Each row has a name. Each question is about the rows just above it.

Columns, left to right: S Z U J W
[ 90.6 -11.5 -19.7  54.3 -29.3]  Kor
[ 35.7 -20.9  -6.7  -3.2 -13.4]  ses
[ 24.5   2.8  12.6  -3.2 -13.4]  dode
[24.5  2.7 12.6 -7.5 34.0]  retuz
[ 25.2  20.6 -28.8  -3.2 -13.3]  keziz
Which column holds this, read top down? [-13.4 -13.4  34.0 -13.3] | W
After [24.5  2.8 12.6 -3.2], its row goes on with | [-13.4]
After [24.5  2.7 12.6], its row goes on with | [-7.5 34.0]
Which column holds [-3.2 -7.5] top down? | J
Which column holds [-19.7  -6.7  12.6  12.6] top down? | U
Go on from [24.5  2.8 12.6] to the end of its row. | [ -3.2 -13.4]

Columns, left to right: T N R H A G Y Q P F
[-27.2 -30.1 -38.3 -11.4  10.0 -36.6   0.5 -32.2   6.7 -21.6]  filob
[  5.7 -40.2  21.6  35.3  -4.0  12.2  -8.2 -22.2  -6.7 -19.6]  Dib
[ 20.8 -24.2 -17.9  44.6  14.9   7.5   2.9 -16.7  15.8 -14.4]  zama
[-27.2 -30.1 -38.3 -11.4  10.0 -36.6  14.3 -14.9  12.5  44.3]  Sare
[  5.7 -40.2  21.6  35.3  -4.0 -12.0 -41.4  -7.9 -55.3  -8.8]  duvu
[-4.0 14.9 10.0 -4.0] is in which column, read top down? | A
After [7.5 2.9], its row goes on with | [-16.7  15.8 -14.4]

Columns, left to right: E D K X
[-62.4 -26.1 -42.4  31.7] = Sud
[  5.3  40.7  44.5 -31.0] = funo
[-82.2 -28.6 -49.9  36.7] = Sufu
[-59.0 -26.8 -41.7  31.2] = meget
[  5.3  40.7 -30.7 -31.0] = Fus
[ -4.3  65.6  66.1 -45.4] = safa
Which column holds this, read top down? [ 31.7 -31.0  36.7  31.2] | X
Which column holds [-82.2 -59.0] top down? | E
Which column holds this, read top down? [-62.4   5.3] | E
Which column holds this, read top down? [-42.4  44.5 -49.9 -41.7 -30.7] | K

Columns, left to right: vifi bifar Miras ret romo dokoz Tisuz
[36.3 44.8 32.4 -5.9  7.1  9.5 23.8] -> Topu
[-23.6 -11.3  16.1  45.9 -10.1  -2.4  -7.9] -> Vive
[  7.8  18.1  -5.1 -25.9  34.9  27.5  -5.2] -> Gefi
[ 56.0  62.0  24.1 -23.7  35.0  27.5  25.5] -> nef
[13.0 44.2 33.8 -1.2 -9.7 -5.3  1.2] -> vited
[ -5.8 -29.9  17.0  62.2   2.5  13.2  21.1] -> vum
[ 56.0  62.0  24.1 -23.7  35.0  27.5  32.4] -> Nub
[ 50.3  69.9  28.8 -28.2  24.8  18.5  23.3] -> kurar
[19.6 -3.0 28.4 38.5  2.9 13.4 33.7] -> mufuz
[ 14.3 -14.5  -5.1 -26.0  34.9  18.7  33.6] -> Dubin
[ -1.8 -15.5  18.4  41.9  -4.7   5.1  15.7] -> Beso
[-11.5 -20.0 -22.6 -20.2  -8.9 -11.2 -11.7] -> Bemob
The rest of the row after [-1.2 -9.7 -5.3]: | [1.2]
The rest of the row after [ -5.1 -25.9  34.9]: | [27.5 -5.2]
[ 62.2 -23.7] is in which column, read top down? | ret
[ 44.8 -11.3  18.1  62.0  44.2 -29.9  62.0  69.9  -3.0] is in which column, read top down? | bifar
Which column holds this, read top down? [ 27.5  -5.3  13.2  27.5  18.5  13.4  18.7   5.1 -11.2] | dokoz
The rest of the row after [ 28.8 -28.2]: | [24.8 18.5 23.3]

Columns, left to right: Terib Remop rolev tesa lupel beneg tekom
[ 28.0 -54.0 -42.9  -9.7 -15.3 -76.0  16.7] : fim
[-44.1 -36.4  -7.8  -9.8 -12.7 -67.8  84.8] : Rupo
[ 48.4 -96.6  -8.2  -9.6 -15.3 -76.0  16.7] : Mupaz
[-51.4 -16.4 -42.9  -9.7 -15.2 -76.0  58.4] : Mab
The rest of the row after [ -9.7 -15.2 -76.0]: | [58.4]
The rest of the row after [-51.4 -16.4 -42.9  -9.7 -15.2]: | [-76.0  58.4]
Which column holds [ 48.4 -51.4] top down? | Terib
The rest of the row after [ -9.6 -15.3]: | [-76.0  16.7]
Go on from [-42.9  -9.7 -15.3 -76.0] to the end of its row. | [16.7]
The rest of the row after [-96.6  -8.2  -9.6]: | [-15.3 -76.0  16.7]

